In the data rows, the value 128 means zero.
Here are some points, one per row:
[127 111 107 137 127 111 118 148  95 150 145 176 166 154 152  76  94 153 107 152 103 121 115 109 114  88 143 133 117 122 115 150 156 119 132 165 139  83 108 183 131  80 149 150 147 138]
[153 154 172 117 127 135 126 111  89 132  83 146 150  86 101  99 135 114 134 158 122 132 139 160 137 119 115 101 106 125 150 176 118 127 129 132 161 153 130 140 107 136 117 141 145 104]
[158 111 145 151 119 163 105 148 114 125 131 189 135 126 106 129  91 155 134  95 135 157 159 148 115 153 142 149 149 155 119 128 107 127 149 102 125 145 126 126 125 116 174  76  81 118]
[152 112  77 146 114 109 172 137 162  80 135 134 136 128 150 103 161  92  70  97 156  77 126 146 132 118  99 112 156  82  88 113 127 110 103  78 196 176 114 141 162  88  93 128 136  86]
[148 114 132  98 129 159 147  85 124 107 112 132  89 138 159 107 117 132 155  97  85 127 153 115 169 116 118 110 181  97 171 147 153 145 172 181 172 163 127 109 176 162 145 158  98  65]
[130 179 115 114 138 112  79 106 151 144 139 133 100 133 143 153 118 134 106 137 101 135 164 138 195 142 114 153 103 159 136 132  94 169 120 134 130 103 115 113  90 139 148  94 113 149]
[107 128  99  95 146  96 146 110 105 144 122 104 129 168 119 109 185 122  95  77 147 124  74 136 161 119 164  49 132  95 133 109  95 143 151 104 124 144  99 138 169 154 164 120 148 169]
[ 96 120  83 111 127 109 136  96 125 125 102 202  64 154 141 170 175 157 124 103 168 131 108 134 140 145 158  95 151  78 118 143  73 137 157 120  57 108 132 141 191 100 107 165 172  89]
[164 126  81 107 133 140 114 110 156 107 127 117  59  83  86 108 152 121 141 132  66 125 175 130 115 119 190 131 161 135 173 157 156 175 165 118 148 163 137 146 144 164 123 152 137  89]
[128 155 155 162 147 109 140 163 118 123 123 137 133 167 146 104 123 141 115 109 103 139 137 126 128 126  99 124 116 115 131 131 130  62 139  98  94  93 160 146 106 149 128 124 137  98]
[141 115 113  92 156 124 167 131 141 150 118 151 144  82 109 157  73 156 133 143 133 130 135 141 167 119 125 132  97 129 136 109 168 146 120 134 102 142 139  77  93 100 129 132 112 137]
[114 149 151 129 121 121 108 148  98 147 112 111 157  54 139 154 153 122  81  98  97 104 149 129 122 150 142 136  83 144 100 127 137 149 168 153 116 149 150 128 127 165 118 146  93 110]
[107 114  62 134 141 139 141 127 131 132  64 143 124 172 142 158 148  60 145 107 177 147  79 122 138 137 137 133 100 124 127 158 185 134 131 115 138  88  88 132 132 164 157  88 131 128]
[ 99 142 116  93 122 158 105 132  72 111 128 135  68 102 130 134 125 154 137 106  97 153 111 159 121 105  82 147 117 167 130 115  99 139 116 156 142 104 171 136 110 113 123 119 162 155]
[113 130 154 122 183  92 135 155 119 132 111 112 118 120 128 167 119 140 108 133 191 130 154 114 130 148 100 122 153 141 142 115 152  93 164 122 142 136 125 176 136 102 121 139 145 147]
[134 119 177 131 188 151 121 101 162 142 149 126 146  91 155 159 119 124 120 103 112 113 116 123 107 105 147 125 114 128 138 125 167 130  81 157 138 104 138 130  97 123  80 117 125 119]
[ 96 107  83 141 118 115 132 104 122 153 155 112 176 109  87 154 142  98 118 149 109  84 155 101 147  61 133 110 148 159 118 142  79  89  97 130 125 112 141 123 116 126 132 122 111 122]
[155 119 135 162 127 109 130 100 129 162 119 117 147 131 146 152 146 139 120 140 106 139 130 179 115 136 137 114 145 150 108  89 124 124 125 125 102 135 112 103 156  79 140 151 134 157]
[ 97 148 163 158 109  94 116 143 184 115 148 165 164 132 109 142 120 161 161 152 110 171 120 132 114 115 141 121 100 181 138 137 149 160 105 152 168 125 132 108 104 172 127 134 101 149]
[125  93 152 118 143 141 126 156 145 115 133 110 117 115 112 132 114 145 147 149 109 126  77 103 156 168  98 139 134 167  82 118  98 159 149 163 146  71 155 143 127 137 133 148 122  97]
[185 145 122 132  73 134 132 151  97 119 138 138 176 114 170 145 128 160 125 121 151  83 100 127 126 120 103 152 132 119 111 119 144 118 117 101 133 163 139 133 142 165 137 129 105 144]
[146 104 111 177 120 167 141 145 105 204 131 115 141 161 180  88 132 141 139 183 178 110 135 101 104 134 128  92 146 142 127 131 117 151 111  48 138 138  94 129 133 124  96 103 153 167]
[ 96 103  84 114  93 117 130 127 144 157 105 125 145 167 138 111 168  97 144 132 128 127 148 133 123 137 126  93 142  86 122 119 172 122 127 101 146 137 124 171 168 134 133 113 118 126]
[122 122 192 115 133 143  84 162 134 138 116 155  74 133 125 156 163 152 104 148 105 130 123  91 127 122 134 163 125 122 133 129 140 120 110 165 128 148 149 100 102 133 132 137 115 124]
[113 166 148 144 166 154 105  99 124 129 119 138 107 117  79 149  72 118 135 138 113 113  98 101 119 130 137 145 114 112 115 111 117  98 128 151 126 144 111 139 122 142  69 132  77 120]
[106  85  97 123 122  99 148 142 156 120 111 120 109 171 119 154 150 125 130 113 193 106 113 124 120  76  89 153 111  76 128 158 116 158 103 112 140 154  89 141 143 129 186 135 167 100]
[148 140 131 127 153 164 133 100 129  61 119 103 131 127 138 133 169 152  97 158 136 112 146 139 118 113 112 144  68 143 131 123 105 121 140 138 109 112 155 128  85 109 150 130  85 122]
[115 124 157 157 123 109 114 101 114 102 137 117 138 132 124 116 129 129 165 123  99  76  76 140 113 141 136 129 132 120 121 137 141 141 136  99 113 151 128 100 113  68 116  93 140 150]
[161 103 116 122 148 134 108 136 124 123 150 123 168 137 106 146 147 116 143 141 110 132 140 152 123 119 138 126 144 129 168 142 111 140 146 157 121 132 135 101  93 134  88 135 103 151]
[161  91 110  69 145 113  96  88 140 111 152 159 113 107 120  60 125  92 161 113 115 115 116 118 122 115 112 131 126 141 180 117 127 150 178 156 109 168 139 141 189 203 119 133 115  74]
[123 111 105 129 116 116 201 107 152 158 152 156  99 168 100 142 161 129 136  99 169  98 110 169 112 150 113 122 135 109 131 158 162 100 151 173 151 135  76 153 140 127 158 132 144 117]
[146 101 137 170 108 136 137 133 142 122 177 103 114 105 124  98 136  89 130 161 138 168 134  86 146 159 112 143 105 117 120 156 129 123  95 166 111 171 155 125 134 124 151 112 125 109]
[133 152 135 151 101 156 115 134 131 121 167 119 155 147 146 168 117 125 123 111 128 132 158 151 146 112 129 125 128 162  98  92 102 131 128 129  81 154  92 141 122 119 113 163 168 138]
[114 121 124 144 100  79 139 120  82 156 170 100 150 160 163 112 123 126 165 182 173 145 115 154 118 149 139 133 149  75 106 111 125 102 127  63 125  78  85 156 111 133 129 118 153 152]
[118 146 197 129 100 105 147 144 125 147 125 121 160 118 130 121 125  86  87 136 121 119 145 122 160 132 136 146 143 155 171  75 100 151 119 111 100 118 132 110 132  83 126  83 170 133]
[152 175 149 126 140 130 129 141  99 111 127 133 132 112 121 107 145 116 176 105 133 117 156  78 125 131 102 132 150 128 100 140 153 169 101 136 131  97 114 136  92 122 126 170 105 119]
[117 102 149 147 128 133 121 128  92 128 133 129 143 141 126 101 122 169 156 117 128 100 138 122 160 157 149 153 106 134 113 114 114  90  86  99 112  99 121 144 119 130 107 154 158 172]
[156 142 107 128 143 108 127 122 147 117 105 100 134 161 125 135 115 108 119 160 144 111 145 130 122 117 145 128 142 137  95 135 130 118 120 135 116 133 151 103 136 123 137 119 145 181]
[126 173 132  71 107 167 130 111 144 119 111  98 151  93 142 129 111 156 186 118 109 155 137 136  78 147  96 167 126 126 134 127  95 110 105 166 134  95 120 102 169 114 106 120 128 116]
[ 94 141 129 114 107 108 102 152 164 151  98  79 113  82 139 103  77 144 120 117 154 130 127 164 136 132 175 104 117 153 177 117 111 145 132 193  88 122 165 125 111 134 152 140 106 126]
[142 111 150 119  78  88 160 106 132 145 123  91 128 155 140 155 107 116  98 112 109 166 137 105 102 133 131 134 140 147 132 149 105 121 103  84  94 137 117 145 119 118  98 112 114 179]
[134 140 152  54 145 153 147 172 123 145 172  95 125 133  95 145 126 130 120 135 111 125 140 149 111 118 165 132 127 171 117 139 134 126 109 107  99 165 139 116 141  99 122 155  95  97]
[150 137 140 143 132 107 127 159 101 165 132 122 160 159 115 132 107 106 136 126 129 157 127 123 119 112 174 134 100 119 119 109 105 106 154  83 165 103 148  91 137 106 135 153 158 151]
[ 95 102 152 127 120 131 104 127 169 147 118 126 159 138 116 122 127 144 114 131 148 173 119 147 155 104 115 153 151 119 119 147 160 128 182  90 122 100 140 135 144 126 126 119 100 176]
[128 114 125 107 159 155  72 125 133  36 100 152  77  72  86 122 111 157 103 133  83 143 116 111 109 142  93  99 130 125 161 134 138 135 126 187 114  98 121  83 152 167 148 113 125  80]
[ 82 112  58 127 123 139 153 127 155 145 125 134 129 138 160 124 136  86 126 113 141 112  93  90 106 139 120 108 149 121 151 130 127  93 125  74 154 167 112 140 128 147 155 152 162 134]
Along one direction, these points spread out more than along any other. Take the direction at right angles to it along which they spread out most. Then take the direction at right angles to both along which they spread out most. Go by this last direction. Where along it does each point below lie, from 0 to 99? The average is 50, and the first point in the table lies past the average. One standard deviation of the points above along it is 16.
[ 94 141 129 114 107 108 102 152 164 151  98  79 113  82 139 103  77 144 120 117 154 130 127 164 136 132 175 104 117 153 177 117 111 145 132 193  88 122 165 125 111 134 152 140 106 126] 68
[142 111 150 119  78  88 160 106 132 145 123  91 128 155 140 155 107 116  98 112 109 166 137 105 102 133 131 134 140 147 132 149 105 121 103  84  94 137 117 145 119 118  98 112 114 179] 45
[152 175 149 126 140 130 129 141  99 111 127 133 132 112 121 107 145 116 176 105 133 117 156  78 125 131 102 132 150 128 100 140 153 169 101 136 131  97 114 136  92 122 126 170 105 119] 39
[150 137 140 143 132 107 127 159 101 165 132 122 160 159 115 132 107 106 136 126 129 157 127 123 119 112 174 134 100 119 119 109 105 106 154  83 165 103 148  91 137 106 135 153 158 151] 50
[107 114  62 134 141 139 141 127 131 132  64 143 124 172 142 158 148  60 145 107 177 147  79 122 138 137 137 133 100 124 127 158 185 134 131 115 138  88  88 132 132 164 157  88 131 128] 75
[134 140 152  54 145 153 147 172 123 145 172  95 125 133  95 145 126 130 120 135 111 125 140 149 111 118 165 132 127 171 117 139 134 126 109 107  99 165 139 116 141  99 122 155  95  97] 33
[148 140 131 127 153 164 133 100 129  61 119 103 131 127 138 133 169 152  97 158 136 112 146 139 118 113 112 144  68 143 131 123 105 121 140 138 109 112 155 128  85 109 150 130  85 122] 53
[133 152 135 151 101 156 115 134 131 121 167 119 155 147 146 168 117 125 123 111 128 132 158 151 146 112 129 125 128 162  98  92 102 131 128 129  81 154  92 141 122 119 113 163 168 138] 48
[146 101 137 170 108 136 137 133 142 122 177 103 114 105 124  98 136  89 130 161 138 168 134  86 146 159 112 143 105 117 120 156 129 123  95 166 111 171 155 125 134 124 151 112 125 109] 31
[156 142 107 128 143 108 127 122 147 117 105 100 134 161 125 135 115 108 119 160 144 111 145 130 122 117 145 128 142 137  95 135 130 118 120 135 116 133 151 103 136 123 137 119 145 181] 48
[122 122 192 115 133 143  84 162 134 138 116 155  74 133 125 156 163 152 104 148 105 130 123  91 127 122 134 163 125 122 133 129 140 120 110 165 128 148 149 100 102 133 132 137 115 124] 60
